(in the rows, 128 means zero)
Where one turn sends some rows of the set: a few examples, then the rows asked
J_34: [133 114 146 132 129 118 121 131 104 122 142 128 149 133 164  85 166 138
 151 127]
J_529: [ 78 140 147 138 127 160 133 133 128 119 125 115 160 112 100 143 145 123
 144 135]
J_707: [129 122 138 139 104 139 148 122 157 142 159 144 150 138 161 175 157 128
 137 152]
J_551: [125 111 109 138 104 117 142 144 135 111 133 138 132  84 120 121 103 124
 136 131]
J_84: [120 111 137 136  89 121 141 124 132 151 146 141 148 132 155 179 146 115
 134 160]
J_382: [ 76 138 143 134 123 145 136 129 129 121 120 106 153 115 101 144 142 122
 152 142]
J_658: [124 111 142 122 130 108 126 126 109 125 136 123 143 138 165  86 168 131
 163 130]
J_368: [124 121 124 137  99 135 142 116 156 131 159 150 149 135 162 173 154 124
 149 147]
J_392: [ 76 133 146 128 122 141 136 131 124 114 122 109 151 125 100 151 133 117
 157 143]
J_16: [140 123 130 127 132 110 153 163 140 117 138 115 123 110 121 135  99 133
 135 147]
J_818: [129 116 143 139 102 128 145 128 141 152 149 139 149 140 155 180 155 126
 128 161]
J_154: [129 112 146 122 133 113 120 128 104 113 147 129 146 148 163  88 157 134
 166 128]
J_487: [112 112 124 134  91 128 141 112 150 135 152 152 148 131 161 173 147 113
 154 144]
J_106: [108 117 132 124 154  83 155 135 132 124 127 110 136 160 146 143 151 126
 160 130]
J_564: [126 111 145 127 131 113 123 127 106 126 139 128 145 135 162  85 167 131
 157 131]
J_193: [135 110 125 129 116 114 144 157 127 116 136 134 128  99 119 132  92 127
 131 139]
J_997: [121 128 111 130 128 119 163 142 176 116 139 117 127  94 125 122 126 131
 154 132]
J_851: [ 81 145 143 139 121 162 132 129 125 114 130 121 162 116 102 145 137 124
 149 133]
J_229: [123 118 102 136 110 122 151 134 162 113 135 137 130  79 124 114 120 129
 147 125]
J_282: [135 128 122 127 140 113 166 158 165 117 136 110 124 113 122 131 115 136
 147 139]
J_508: [123 118 134 132 146  99 134 141 103 104 139 133 135 166 144 152 121 125
 153 123]
J_910: [116 120 116 159 118 138 124 124 107 116 137 165 153 108 147 115 150 131
 119 105]
J_809: [102 122 114 156 128 128 142 121 140 140 122 139 149 100 149 107 181 130
 126 111]
J_411: [ 82 141 141 136 124 158 128 130 121 105 132 120 161 123  99 146 127 120
 156 132]
J_27: [116 102 129 133  85 119 139 115 137 142 142 149 146 132 155 176 146 112
 142 151]
J_992: [129 121 128 146 125 125 118 138  90 103 145 164 146 139 144 136 121 128
 131 111]
J_461: [ 78 140 146 127 124 151 129 133 122 105 127 117 153 124 101 152 126 118
 160 141]
J_92: [134 114 145 130 134 119 118 127 107 115 147 133 147 143 164  88 161 136
 156 122]
J_179: [123 108 142 118 128 105 123 125 107 120 141 128 143 145 165  93 160 128
 168 131]
J_546: [ 97 122 125 134 144 100 157 125 152 137 118 114 142 124 152 122 180 128
 148 126]

J_154 -> J_179
J_368 -> J_487
J_382 -> J_529
Now these:
J_106 -> J_546
J_16 -> J_282

Where one turn sends some rows of the set: a few examples, then the rows asked
J_43: [117 133 113 139 134 141 129  93 110 118 129 160 107  78 125 113 152 144
 104 125 114]
J_756: [107 128 114 153 156 140 122  91 131 121 103 135 176 125 141 101 131 118
 126  81 142]
J_338: [101 158 121 153 132 119 120  96  97 111 121 164 153 143 142 133  97 138
 121 102 100]
J_264: [118 129 112 155 162 111 153  82  79 125 122 139 140 118 176 118 139 113
 141  80 133]
J_864: [125 116 117 167 157 117 150  97  82 115 108 118 140 121 173 129 114 107
 143  99 121]
J_965: [118 120 101 142 102 153 131 109  84  94 150 130 138 102 141 126 104 146
 124 107 149]
J_328: [126 154 135 139 175 130 112  94 113 141 149 125 115 114 122 103 151 118
 136 115 135]
J_455: [110 152 146 138 122 147 137  85 101 147 119 128 118 114 124 139 159 132
 129 133 127]
J_9: [117 132 108 153 145 117 131 117  77 115 120 163 123 108 137 108 105 143
 110 134  93]
J_842: [136 147  98 166 104 123 129  95  97 111 134 129 154 121 155 117 187 144
 120 122 122]
J_725: [130 166  92 138 124 111 132  94 108 109 123 145 143 101 143  80 117 155
 146 117  92]
J_902: [140 110 108 153 116 123 121 131 106  84 145 129 126  98 157 111 138 118
 143 105 118]
J_674: [133 123 115 145 114 119 139 136  90 108 141 122 121  92 159  96 136 114
 162 107 125]
J_615: [119 105 122 151 138 145 135  96  63 125 140 124 135 129 143 134  99 139
 119 101 153]
J_458: [121 128 116 140 172 128 113 111 123 126 125 143 168 123 129  82 134 115
 131  79 135]
J_374: [140 147  87 149 100 150 144  94  83 110 132 118 157 109 129 135 127 157
 111 129 134]
J_723: [142 157 116 155 144 117 134 118  88 151 116 109 173 138 130  92 157 126
 135 129 117]
J_159: [152 129 107 140 130 153 124 110 100 133 124 111 161 121 100 120 117 153
 108 127 134]
J_916: [102 157 114 133 121 103 146 109  91 108 133 149 143 129 156 105 111 143
 175 119 126]
J_913: [147 167 107 149 160 121 123  81 105 138 126 124 125  99 129  87 144 140
 123 125  96]
J_446: [133 167  94 153 100 125 131  99 117 109 143 130 160 107 150 108 176 134
 133 102 118]
J_155: [ 96 157 135 134 153 116 131  91 103 122 155 145 130 136 148 124 140 122
 161 106 154]
J_606: [101 154 151 132 117 142 110 114 117 127 124 136 144 140 117 133 116 124
 147 112 124]
J_419: [133 117 115 143 150 152 119  79 103 133 135 129 156 134 118 132 116 147
  99  89 147]
J_766: [126 132 122 154 133 133 119 127  99 143 106 113 171 134 124  83 157 133
 130 136 139]

J_902 -> J_756
J_374 -> J_615
J_913 -> J_916
Now these:
J_9 -> J_606
J_723 -> J_674

Where one turn sends some rows of the set: a few examples, then the rows asked
J_579: [ 91  95 127 125 115 128  82 158 139  93  93 142 162 125 148 122 110 105
  87 103  77 115 133 123 121  82 118  85 118 110 168]
J_953: [ 85 125 126 139 140 144  59 157 124  75 110 120 153 113 112 119 164 130
  88 123 100 119 114 112 107 116 120 135 136 158 160]
J_616: [ 92  94 117 145 136 105  76 133 156  87 102 110 152 114 142 117 115 104
 120 121  88 125 146 119 112  90 105  78 136 145 153]
J_850: [115  82 109 151 144 129  87 151 136 119 106 113 168 112 120 130 118 112
 136  81 104 137 134  49 113 104  82 141  98 155 167]
J_861: [107  89  57 148 134 125 132 138 126 122 110 134 166 103 115 133 155 141
  82  88 140 130  89 103 104  89 104 103 146 136 166]
J_779: [ 67 108 116 101 116 103 111 126 140  97  82 117 133 130 132 124 111 106
 106 130 117 139 103  94 116 107 120  95 131 135 147]
J_102: [ 99  91  58 158 121 111 126 132 118 124 115 138 163 101 126 147 157 148
  94 101 131 127  97  97 108  91 104 103 159 131 161]
J_926: [120  96  56 158 147 131 122 149 104 113 108 145 159 109 109 124 157 138
  81  87 139 125 100 116 103  84 111 113 141 147 160]
J_272: [108  80 119 155 149 132  69 169 140 115  79 125 184 113 127 131 126 103
 119  95 114 120 127  49 123  76 100 128 137 152 185]
J_186: [ 97  80 125 128 158 128  73 159 137 105  71 134 175 123 144 142 135 113
 117 100 114 125 135  49 119  65 122 128 130 158 182]
J_488: [106  97 120 147 119 125  87 170 125 121 101 146 188 130 133 131 117 119
 110  98 113 119 133  50 130 100  94 156 106 124 182]
J_715: [ 77 102 123  99 114 127 113 127 133  96  79 123 124 129 125 135 111 107
 104 110  97 134  96  86 113  99 121  79 131 128 155]
J_636: [108  83 114 129 160 125  97 140 136 107 101 115 155 132 134 140 128 125
 145  90 108 143 143  46 108  95 100 132  97 162 160]
J_751: [104  82  60 146 122 124 131 134 114 122 113 143 158  84 126 149 155 140
  85  85 119 127  91  96 105  89 108 101 142 130 163]
J_608: [ 98  97 122 117 133 127  96 168 123 112  96 149 176 150 142 138 126 127
 108  95 116 132 139  54 120  90 111 148  92 128 175]
J_212: [111  84  64 157 130 131 111 135  90 116 111 150 150  83 122 146 158 137
  86  77 110 123  99 108  98  81 115 111 135 141 157]
J_815: [ 83 126 129 134 125 152  60 157 110  81 117 124 143 111 108 135 155 136
  92 107  81 123 112 106 103 117 116 131 121 145 154]
J_686: [ 92 108 118 101 126 124 129 134 147  93  78 125 131 138 126 111 115 106
  99 126 112 133  97  88 120 108 126  88 132 134 160]
J_883: [113 107 110 131 130 125 109 149 154  89 121 121 155 145 127  99 107 114
 105 104  92 128 142 122 116 109 102  92  98 125 155]
J_691: [105 100  61 168 129 112 109 132  94 117 115 144 157 103 122 142 160 148
  97 107 131 124 112 110 104  88 109 116 154 143 151]
J_195: [102 119 123 133 145 164  71 156 124  76 115 116 142 112  99 116 161 129
  95 107  85 120 109 107 103 120 117 122 121 159 158]

J_616 -> J_883
J_779 -> J_686
J_186 -> J_636
Now these:
J_272 -> J_850
J_861 -> J_751
J_953 -> J_195
J_691 -> J_926

Where one turn sends some rows of the set: a few examples, then the rows asked
J_125: [152 120 145 143 121  66 151 119 129 117 157 122 124 149 165 117 151 161
 150 127 141  92  98 115 116 133 151 153 143 121 128 121 153  99 137 129
 126 166 118 151  85]
J_52: [125 122 144 134 131 141 151 108 100 146 134 146 128 110 102 143 131 165
  93 102 128 127 115 129 112 125 137 105 149 125 107 117 144  81 157 144
  92 141 136 147 126]
J_470: [110 132 144 129 119 135 137 110 116 147 155 139 137 100 113 122 124 161
 106 105 119 120 115 129  87 117 152 108 141 136 132 122 123  77 177 157
 102 152 111 140 108]
J_837: [144 122 147 143 126  87 141 139 132 118 149 124  98 120 166 150 175 151
 128 124 132 100  83 115 120 138 140 148 125 115 145 110 145  94 123 129
 147 143 118 157  87]
J_539: [148 122 133 135 126  59 136 107 130 138 140 113 127 131 155 149 138 149
 131 117 121  88  93  99 109 162 139 137 134 127 165 118 153  75 152 135
 135 142 114 166  83]
J_829: [107 121 123 145 120 147 153 106 110 137 123 116 117  97 109 119 108 146
  92 105 125 117 104 114  96 148 138 119 157 115 148 127 128  92 164 124
 101 138 131 169 129]
J_987: [145 128 141 143 115  76 143 120 127 114 176 109 123 160 151 139 154 159
 133 122 138 114  78 103 124 132 142 130 115 131 130 133 155 102 140 132
 149 148 112 154 101]
J_286: [126  93 149 110 133 127 119 108 142 131 121 100 101 144 119 123 126 165
 149  94 111 118 133 116 107 114 103 141 172 144 138 102 110 101 159  99
 150 133 135 170 147]
J_85: [121 142 137 130 117 138 146 107 109 133 148 133 140  97 111  92 116 153
  94 111 124  99 114 117 104 112 145 111 156 124 117 118 123  75 162 141
 117 138 116 170 128]
J_485: [136 105 163 101 142 127 138 121 144 120 128 109  96 139 123 115 137 147
 160 108 123 137 122 120 118 140  99 133 159 137 142 110 118 144 161  96
 147 134 146 137 132]
J_744: [121 102 157 111 130 133 127 101 131 127 143  96 107 157 127 121 136 142
 163 126 141 123 109 114 127 131 100 138 153 132 125 105 111 120 165 104
 175 130 143 144 147]
J_575: [119 114 116 137 150  99 125  83 114 167  96 116 110 140 148 119 169 134
 131 123 146 122 141  98 140 123  92 155 132 140 117 137 133  98 150 155
 131 142 150 127 102]
J_648: [109 151 133 130 125 125 155 108 125 130 139 137 119  95  94 126 132 146
 103 108 113 125 114 130  86 138 134  88 133 114 126 118 119 109 159 132
 119 126 121 150 124]
J_402: [164 135 164 119 130  71 155 124 135 125 143 124 121 145 151 144 163 155
 125 110 125 125  93 118 123 146 130 134 121 113 133 122 154  98 142 131
 140 143 103 142  84]
J_156: [101 142  92 133 142  93 133  86 105 122 120 106 126 112 140 117 175 137
 131 116 134  90 137  93 127 132 121 144 120 146 124 140 143 106 151 166
 118 148 149 148  94]
J_669: [ 97 141 102 148 141 107 138  92 105 111 128 112 139 108 140 124 169 136
 151 109 145  83 136 101 139 110 127 145 118 147 119 132 140 117 160 162
 121 142 144 156  95]
J_789: [130 106 150 108 143 125 120 123 135 144 109  99 110 164 132 134 129 152
 151 109 120 118 131 115 111 140  94 157 170 147 152 110 130  90 156  94
 144 147 152 159 133]
J_584: [118 119 103 128 150 134 137  97  97 135 117 115 118 107 139  94 156 133
 108  97 131 118 144  77 156 125 107 138 146 147 135 136 128 107 143 157
 129 140 156 141 110]
J_590: [107 138 126 128 105 128 144 103 110 132 156 138 123 111 106 121 120 147
  94 114 139 123 106 118 116 121 139  87 147 115 121 130 119 103 154 130
 132 136 124 171 148]
J_271: [158 131 135 136 118  83 140 113 135 119 155 113 130 156 153 156 158 149
 152 121 127 106  86 109 115 136 151 142 130 123 178 131 138  94 157 139
 130 136 112 163  80]
J_49: [106 139  95 135 151 102 138  96 108 111 138 114 126 118 136 133 161 138
 146 111 144  88 131  92 123 116 127 141 125 136 106 145 131 119 169 172
 111 143 159 150 103]
J_671: [133 114 113 124 160 126 136 101 104 126 127 114 125 116 137 112 157 140
 116  92 134 118 133  71 167 103 124 130 157 138 119 141 121 104 156 163
 131 128 166 136 121]
J_553: [158 107 160 131 135  93 153 124 131 123 151 129 139 143 162 133 163 168
 153 115 136 112  99 119 133 145 155 147 154 119 144 113 144  80 156 139
 127 169 119 129  73]
J_127: [107 141 127 139 128 138 154 130 118 129 114 150 118  97 123 117 122 168
 102 123 145 123 106 115  93 130 145  91 138 133 124 116 131  89 157 122
 129 136 128 156 122]
J_129: [166 100 149 132 136  89 149 111 107 112 169 124 115 123 166 145 148 159
 141 103 129 104  91 102 130 153 141 148 129 136 137 110 160 113 145 151
 115 147 124 137  78]
J_277: [129  92 160 136 139 125 114 107 140 154 140 105 104 141 124 102 130 140
 165 121 122 112 123 123 111 115 107 150 173 142 136 102 106 108 154 108
 148 129 151 136 135]
J_63: [121 114 114 141 150 130 141  95  97 131 119 116 126 108 144  98 155 148
 116  88 133 127 143  80 170  98 123 129 151 142 131 130 130 104 146 153
 140 142 154 133 119]
J_250: [141 111 153  99 132 138 118 108 141 142 114 109 107 169 125 138 134 148
 163 119 131 130 123 120 113 118 108 143 161 137 167 117 104 102 181 110
 144 129 144 152 131]
J_866: [124 110 118 136 154  97 131  88 110 160 119 117 102 141 153 140 160 139
 136 122 148 119 130  91 136 104 107 145 133 121 101 139 121  91 162 173
 130 133 153 117 107]
J_122: [114 128 115 152 112 128 162 111 120 125 129 130 132 112 110 120 108 173
 104 101 128 117 102 114  97 128 144 106 144 119 122 120 133  88 160 127
 103 144 107 179 120]
J_119: [111 114 122 139 137 101 120  79 107 167 111 124 104 135 158 129 162 140
 139 119 150 115 142 107 135  97 100 153 124 131 112 131 130  99 159 161
 134 144 139 123 106]
J_169: [119  91 161 113 140 137 118 117 149 139 154 125 114 122 118 127 138 141
 168 108 124 114 133 140 125 126 118 151 180 147 152 101 104 121 163 121
 124 146 153 140 124]
J_434: [126 139 116 137 113 150 152 110 114 132 135 142 130 121 111 131 120 149
 103 110 126 136 102 112 106 126 151  99 155 113 166 134 114  93 165 136
 104 136 130 167 125]
J_184: [127 105 167  95 139 120 114 115 145 131 116 102  82 118 131 120 145 164
 144 121 138 118 114 123 110 110 112 143 150 159 147 110 119 116 165 105
 159 130 149 152 139]
J_230: [152 100 139 149 116  71 142 115 139 123 148 116 112 147 165 144 140 160
 155 113 129  95  93 107 117 145 128 152 137 116 144 106 134  89 140 127
 143 141 100 166  83]
J_261: [124  97 155 100 158 116 112  91 120 127 137 117 101 135 117 141 147 162
 175 113 112 109 141 127 104 134 111 128 163 151 131  93 123 109 172 123
 143 137 164 132 135]

J_119 -> J_63
J_485 -> J_648
Now these:
J_987 -> J_744
J_169 -> J_470
J_127 -> J_837
J_584 -> J_156
J_286 -> J_122
J_52 -> J_129
J_434 -> J_271
J_789 -> J_829
J_866 -> J_671
J_277 -> J_85

Where one turn sends some rows of the set: a few examples, then the rows asked
J_708: [ 99 131 121 164 141 123  69 131 102 135 149 118 139 132 118 152 149 150
 100 146 141 111]
J_449: [102  79 107 170 124 141 120 118 128 113 105 149 148 123 114 127 153 114
 138 121 134 108]
J_308: [150 121  97 156 104 114  92 103 121 124 147 118 100 168 121 164  93 118
 117 151 109 131]
J_209: [ 89  86 108 164 119 131  94 125 116 126  95 138 148 112 111 136 144 120
 123 121 143 104]
J_197: [146  98  85 166 132 124 128 103 128 134 137 136  95 153 123 140 127 105
 137 127  86 143]
J_114: [141 113  95 180 109 110 107 105 120 120 138 131  78 158 134 151 118 119
 117 140  85 130]
J_614: [150 110 103 170 115 102 108 108 125 117 145 135  80 168 142 137 119 113
 116 135  96 121]
J_777: [ 93 109 119 158 120 121  66 112 120 102 129 125 135 129 147 134 171 139
 116 135 119 108]
J_843: [154 102  86 140 127 123 113  99 130 139 151 122 117 163 108 155 101 104
 139 139 112 144]
J_796: [ 86 123 128 158 122 144  80 121 101 118 121 133 116 124 119 139 168 132
 129 130 128 107]
J_400: [163 104  91 136 127 114 110 103 142 128 152 130 110 168 116 140 100 101
 132 135 114 129]
J_776: [155 117  94 176 115 114 113 110 132 111 143 130  83 145 138 141 110 111
 103 128  96 117]
J_588: [158  98  89 168 137 117 128 100 122 134 152 134  99 148 133 130 120 108
 126 109 101 127]
J_302: [151  98  92 151 131 111 124 104 135 125 146 136  89 162 129 132 127 100
 135 122  98 131]
J_696: [ 89  99  99 153 138 117  73 139 127 135 129 110 131 116 120 166 141 135
  94 147 153 105]
J_100: [100  85 124 160 122 151  96 128 131 118 100 148 145 132 126 117 147 117
 146 124 134 111]
J_510: [ 85 101 103 159 122 115  74 117 117 111 116 118 137 106 125 148 163 134
 104 129 131 101]
J_187: [ 98 110 117 151 137 164 105 141 135 123 109 149 131 119  96 137 148 118
 130 132 131 110]
J_540: [111  80 101 158 142 139 112 140 135 142 130 132 151 146 103 154 117 119
 126 148 171 116]
J_183: [ 93 109 102 169 109 114  87 106 119  90 127 124 125 121 138 148 173 135
 108 139 125  98]
J_795: [156 119  95 146 105 122  98 102 130 115 151 120  86 159 126 156  91 108
 112 136 124 115]
J_625: [157 105  90 140 127 125 112  96 121 138 161 122 105 159 122 145 100 103
 135 119 130 127]
J_589: [100 109  97 156 130 115  79 129 128 120 154 112 128 140 129 174 136 142
  95 165 161 105]
J_741: [ 90  82 103 158 139 134  94 148 130 144 109 128 142 123 105 158 125 123
 115 139 165 108]
J_422: [107  84 114 153 145 150  94 154 150 139 124 136 145 145 114 145 116 125
 124 149 157 116]
J_618: [161 116 101 155 112 103  96 107 129 119 152 126 101 176 129 147  93 113
 112 143 114 123]
J_558: [101 106 109 152 146 123  66 142 138 125 150 110 136 140 137 158 139 146
  94 162 145 111]
J_898: [113 118 113 157 153 146  91 151 137 140 134 131 153 126  93 150 126 135
 105 151 144 116]

J_614 -> J_618
J_777 -> J_558
J_708 -> J_898
Now these:
J_308 -> J_843
J_696 -> J_741
J_540 -> J_449
J_588 -> J_776

